One turning vector, and how many ticks it has turned
The counts run from 0 to 444.
137	108	118	104	118	146	128	140	119	142	130	141	112	108	126	149	129	139	145	110	132	104	126	127	132	99	183	98	100	141	145	121	115	124	119	141	136	152	105	156	123	140	109	135	115	129	136	145	148	118	91	120	134	139	118	117	116	108	89	137	139	126	111	138	111	154	134	130 | 391
172	135	120	110	141	150	157	151	132	142	130	134	113	108	136	145	134	118	156	112	118	113	135	134	125	115	163	118	131	116	155	124	119	107	133	124	120	147	120	136	136	150	122	144	122	107	142	132	136	125	126	103	108	149	100	112	146	135	100	125	138	111	132	162	115	156	133	144 | 437
163	124	129	113	154	134	119	147	118	143	148	133	125	120	132	170	138	136	155	107	137	130	139	129	120	105	175	115	102	114	171	124	128	126	127	118	116	151	117	117	120	114	113	135	144	130	151	110	121	113	110	128	116	125	121	131	137	111	99	93	148	129	121	115	113	138	123	112 | 417
147	133	100	108	142	127	119	153	118	140	137	156	109	103	137	159	129	134	133	108	110	113	156	151	111	134	158	131	137	131	145	122	106	131	149	117	120	143	119	142	86	143	124	139	99	123	144	132	125	119	115	120	118	142	98	131	150	111	112	129	125	118	118	131	118	139	145	116 | 324
142	152	111	126	151	142	148	159	124	135	149	140	125	100	147	159	125	161	129	109	106	106	158	169	117	120	150	127	123	118	148	96	119	139	140	123	127	133	145	142	115	131	137	134	144	128	159	100	108	123	112	119	111	134	96	125	153	134	109	117	131	116	119	136	122	117	131	135 | 4
142	122	131	117	145	123	132	143	121	139	137	152	110	114	118	146	135	160	152	126	154	117	123	159	135	102	159	101	122	129	120	113	122	132	111	121	128	130	125	145	125	125	121	162	150	138	134	135	125	113	86	115	129	136	115	121	125	90	86	118	128	112	114	114	119	127	121	157 | 177
159	156	132	115	158	148	159	146	127	128	130	133	131	111	131	159	126	149	136	114	125	112	150	160	127	117	159	106	137	129	152	101	116	120	134	126	133	146	141	141	128	136	131	147	145	126	141	109	109	132	120	100	103	132	93	100	140	133	101	113	134	134	131	152	125	119	119	145 | 288
164	126	140	89	138	131	135	136	128	141	149	137	108	109	134	159	130	139	160	101	166	116	143	134	128	124	156	101	127	131	130	120	114	140	136	142	121	124	110	152	115	131	107	158	137	137	152	157	119	124	106	116	111	133	102	108	150	109	113	107	146	121	117	113	125	138	116	129 | 42
149	146	126	105	130	141	135	141	122	132	129	129	130	108	145	163	129	123	160	105	95	94	131	111	118	103	198	130	119	133	173	104	110	115	135	129	145	161	127	143	134	139	132	119	133	133	122	123	146	126	130	130	111	124	109	124	132	134	96	134	114	133	123	153	111	128	129	136 | 12
151	128	132	102	149	117	125	134	122	130	174	113	107	119	137	152	112	149	164	97	129	113	126	123	128	128	172	114	136	132	132	122	109	164	130	124	126	133	115	174	118	143	110	138	129	130	146	145	132	127	106	103	123	140	95	104	129	127	107	122	134	113	99	131	125	136	111	122 | 111
171	109	119	127	148	127	133	152	114	122	150	127	122	110	117	141	126	141	153	92	147	101	142	142	122	115	157	105	119	115	152	124	111	113	123	132	134	142	124	128	109	136	114	144	132	140	142	138	111	112	105	137	127	154	124	108	129	114	95	118	143	120	132	146	135	178	132	129 | 196
161	159	126	115	123	137	146	137	123	122	125	139	128	107	138	140	129	131	167	102	128	81	134	145	111	120	175	126	131	137	157	119	119	123	150	127	128	153	135	136	124	156	128	136	121	113	135	143	132	129	112	134	114	141	110	112	143	118	102	133	118	128	141	161	123	149	126	160 | 368
138	128	128	102	140	120	113	140	112	137	149	140	133	118	134	145	124	149	142	96	129	126	138	130	116	105	192	117	121	145	157	124	116	134	140	122	130	168	107	131	120	138	90	142	121	132	130	136	148	118	103	131	126	132	115	111	123	115	91	125	143	119	115	135	128	152	119	119 | 260
171	126	113	106	135	124	114	158	107	147	136	144	102	121	138	144	128	119	142	115	122	99	123	130	123	148	157	128	136	112	138	122	102	122	147	137	122	145	103	145	113	147	116	144	121	125	156	135	118	115	112	138	118	145	93	130	144	96	104	127	128	125	124	121	119	152	138	129 | 36
136	149	123	100	124	143	133	120	120	143	157	126	119	111	158	152	112	133	150	99	100	88	121	115	123	120	189	131	130	110	152	107	117	131	140	129	132	145	114	150	133	139	124	122	140	135	152	135	139	135	120	133	106	120	98	115	134	129	109	137	124	123	107	132	117	126	106	133 | 431
138	127	118	118	128	150	114	154	97	146	124	132	114	102	143	164	129	138	114	104	103	93	138	133	115	125	172	129	112	125	161	104	99	113	140	142	146	141	114	143	114	127	127	131	127	132	135	118	134	125	132	123	129	134	96	128	149	124	93	129	120	139	127	153	109	143	131	125 | 277
145	144	121	119	140	137	122	141	101	120	156	122	114	112	139	150	119	166	136	109	120	90	137	165	107	112	149	121	124	148	138	115	105	131	137	122	140	132	140	165	111	139	124	155	143	128	137	119	120	127	89	108	137	141	112	127	141	110	100	108	132	156	110	135	131	138	125	119 | 335
166	135	125	97	149	117	147	137	122	131	147	161	112	116	138	161	127	136	181	115	144	113	129	127	134	114	171	101	138	140	132	112	119	137	127	122	130	141	126	138	125	147	113	150	122	126	130	158	129	118	106	124	104	128	107	117	132	105	103	117	122	127	114	136	135	130	111	144 | 173
149	143	130	123	134	152	144	148	110	123	134	129	128	113	129	155	102	140	151	120	119	92	146	164	127	93	171	121	121	138	145	114	114	127	130	134	128	153	135	143	131	142	124	145	144	130	148	114	125	114	95	117	106	125	122	106	146	109	94	116	140	148	120	153	124	122	129	145 | 219
168	135	126	121	144	125	135	156	117	135	162	123	106	125	137	130	121	140	188	134	133	94	129	133	116	130	167	124	125	132	139	120	131	137	127	148	120	151	130	143	126	142	128	131	175	148	136	107	131	128	113	156	129	150	107	126	124	127	88	111	117	113	126	135	129	144	119	147 | 90
161	134	95	115	131	148	142	149	113	138	137	138	127	109	146	167	121	110	146	102	109	101	142	127	127	98	181	121	98	127	155	104	124	121	128	136	140	151	135	131	113	147	134	131	118	133	139	113	125	118	118	122	110	112	126	131	141	138	91	124	137	148	117	141	106	126	139	117 | 281
155	134	129	107	127	129	91	147	109	140	144	119	126	121	125	147	128	130	144	84	119	118	148	125	111	115	180	133	134	132	163	121	95	118	135	124	132	138	123	135	106	145	97	127	109	125	133	130	148	113	109	132	131	136	104	114	127	117	102	124	139	134	122	151	124	157	149	132 | 259
164	132	142	108	147	146	119	144	124	135	133	113	124	121	134	160	131	114	164	98	134	128	152	115	117	98	188	117	110	118	166	119	124	125	134	136	125	155	128	125	116	137	119	147	131	125	141	115	127	119	120	112	127	117	116	139	142	139	109	102	149	148	129	127	119	142	132	109 | 416
182	138	127	104	160	121	132	144	121	126	143	139	104	112	128	138	144	134	180	132	124	110	140	130	136	121	158	126	141	125	133	98	119	140	134	137	124	160	135	135	128	141	134	142	133	143	138	106	121	118	122	116	107	140	95	131	136	109	104	107	114	123	115	144	135	130	112	143 | 21
151	136	113	110	140	120	138	146	108	143	169	123	127	107	154	145	129	149	167	101	121	92	130	115	110	120	182	110	114	131	158	109	129	134	118	124	146	125	129	130	119	121	138	126	163	130	120	118	135	124	120	152	137	140	117	130	127	135	95	111	124	120	114	126	135	155	124	116 | 206
175	131	147	112	162	143	126	142	127	122	143	135	127	123	143	150	115	144	167	97	131	105	156	135	126	110	171	117	137	129	154	97	134	137	121	133	148	139	124	120	136	131	118	141	144	118	128	123	129	124	120	121	121	119	97	117	134	132	103	114	133	139	112	144	153	134	128	137 | 420
149	147	104	111	124	132	140	145	102	159	137	149	106	106	142	155	128	132	140	137	120	91	118	131	122	130	153	124	123	113	141	137	100	117	137	127	116	149	111	152	119	146	133	150	138	124	147	144	121	117	87	132	114	138	107	116	156	96	92	123	121	135	121	123	102	138	117	150 | 167
148	120	119	85	146	125	126	141	123	139	122	170	96	93	127	156	146	124	158	115	120	106	125	119	141	117	172	122	119	131	140	87	115	138	136	142	135	148	116	129	114	131	126	134	120	153	137	144	124	115	112	124	94	133	103	115	143	110	99	142	107	113	111	136	108	124	117	149 | 235
175	113	143	120	147	136	118	147	112	131	129	124	98	121	137	156	115	149	167	122	130	98	133	129	133	111	159	138	120	109	142	120	118	139	108	133	117	153	118	150	132	128	127	130	158	157	146	104	128	129	104	119	129	142	101	126	137	114	110	110	134	137	117	142	117	137	104	132 | 221
130	146	104	116	151	135	105	156	111	161	153	125	123	103	131	162	141	142	130	100	96	112	147	139	104	119	182	125	113	128	174	128	102	116	145	105	129	139	127	138	96	133	117	137	117	123	132	117	143	119	111	128	137	147	110	142	134	114	100	116	135	124	123	140	120	154	154	118 | 55
158	148	138	121	132	139	145	148	129	125	116	149	114	97	121	141	137	129	161	109	141	87	142	156	123	121	165	118	130	133	163	114	116	130	158	139	124	157	126	130	122	160	136	145	127	132	147	109	119	123	128	119	111	147	99	94	157	123	108	117	130	140	139	160	115	135	115	145 | 84
141	143	123	95	147	116	137	132	116	151	169	144	114	107	127	151	144	144	162	123	150	120	124	133	126	127	149	94	122	129	129	112	114	141	129	137	119	137	128	152	103	128	118	155	149	139	155	124	112	116	108	118	103	134	97	120	133	98	94	110	125	125	110	107	127	132	111	135 | 246
153	123	147	98	148	133	121	134	111	128	117	138	127	115	132	152	119	136	150	93	119	99	141	123	141	104	170	111	126	125	162	84	117	138	128	153	142	156	119	131	138	124	120	147	130	144	138	104	113	120	120	116	105	115	111	106	147	129	104	120	135	154	111	151	122	120	102	129 | 351
136	144	116	112	151	127	126	140	121	150	146	146	116	89	130	148	136	157	127	94	117	86	134	144	122	127	161	127	113	122	143	99	97	127	152	111	158	130	138	153	89	137	147	143	112	141	154	117	112	120	107	124	115	143	96	128	145	106	106	136	118	124	121	127	120	137	137	138 | 120
163	149	142	122	136	150	120	143	125	133	143	94	110	99	149	154	132	140	137	107	110	95	135	145	119	121	157	138	119	95	162	111	100	124	137	133	130	134	129	147	135	118	131	130	164	130	145	110	116	124	118	120	127	141	108	122	142	119	102	110	136	130	130	143	122	151	123	152 | 426
162	133	90	122	137	115	134	156	105	140	157	126	121	101	149	158	136	143	142	100	101	96	149	119	109	130	160	127	119	121	160	120	113	136	133	124	137	142	136	133	110	122	134	126	145	127	123	108	110	118	118	151	130	134	121	139	139	137	97	121	119	114	119	130	133	148	137	123 | 207
142	155	120	108	146	138	133	129	144	142	156	120	132	105	133	157	144	137	138	90	115	112	131	125	118	100	182	114	94	111	180	112	118	108	152	112	152	147	136	145	110	129	136	132	111	130	154	115	126	115	114	112	114	124	116	140	132	129	114	120	139	116	132	140	117	140	126	123 | 343
127	138	128	106	127	132	112	165	114	134	151	121	112	106	141	134	132	139	150	102	114	109	141	150	108	127	173	127	115	142	128	77	119	148	129	153	134	139	126	158	112	141	113	126	140	130	147	119	134	124	110	119	128	138	94	121	133	115	100	126	117	120	115	129	135	128	138	148 | 314
157	150	134	100	156	139	151	137	141	112	133	132	128	117	139	158	123	152	166	116	138	94	144	142	127	109	165	101	117	142	152	94	136	132	129	134	138	149	133	135	135	128	131	142	147	141	129	131	125	138	123	111	99	125	92	118	138	144	114	102	125	119	125	148	130	121	102	141 | 289
127	146	109	116	131	136	121	143	116	129	164	114	121	116	126	134	121	140	131	119	120	97	131	144	111	122	172	115	95	123	150	129	105	114	148	127	146	151	116	161	108	141	118	137	123	123	144	128	134	123	93	114	131	150	112	144	127	112	98	116	130	122	119	135	122	172	147	127 | 186
122	135	120	89	129	142	127	154	118	135	133	126	112	90	129	142	133	130	145	133	105	90	133	129	113	117	167	117	118	137	136	96	99	145	133	164	144	150	117	156	124	140	119	137	124	127	125	126	138	114	117	112	116	132	99	117	137	110	91	130	110	126	127	141	137	144	133	155 | 30
151	159	129	91	138	147	125	142	142	147	158	115	112	113	138	149	149	116	170	121	116	120	134	116	110	104	183	137	107	113	147	120	118	131	135	136	128	143	133	154	120	115	126	124	144	119	151	122	135	113	115	123	108	122	108	148	134	125	106	106	116	102	129	108	113	132	130	146 | 96
142	148	140	108	119	153	132	148	125	152	124	136	114	122	132	146	131	116	171	121	142	102	124	148	109	109	170	110	121	141	143	130	117	116	138	135	110	144	122	141	128	141	123	157	145	121	155	126	141	110	105	114	113	131	109	109	147	91	90	117	138	157	123	128	108	134	122	162 | 372
163	147	131	133	156	142	141	163	112	156	161	130	119	114	146	143	134	140	145	104	135	110	140	154	117	127	141	104	136	104	162	118	119	104	125	125	123	119	118	135	122	139	137	151	153	120	158	104	121	121	124	121	114	146	101	115	142	126	102	106	140	146	129	140	130	137	127	139 | 0
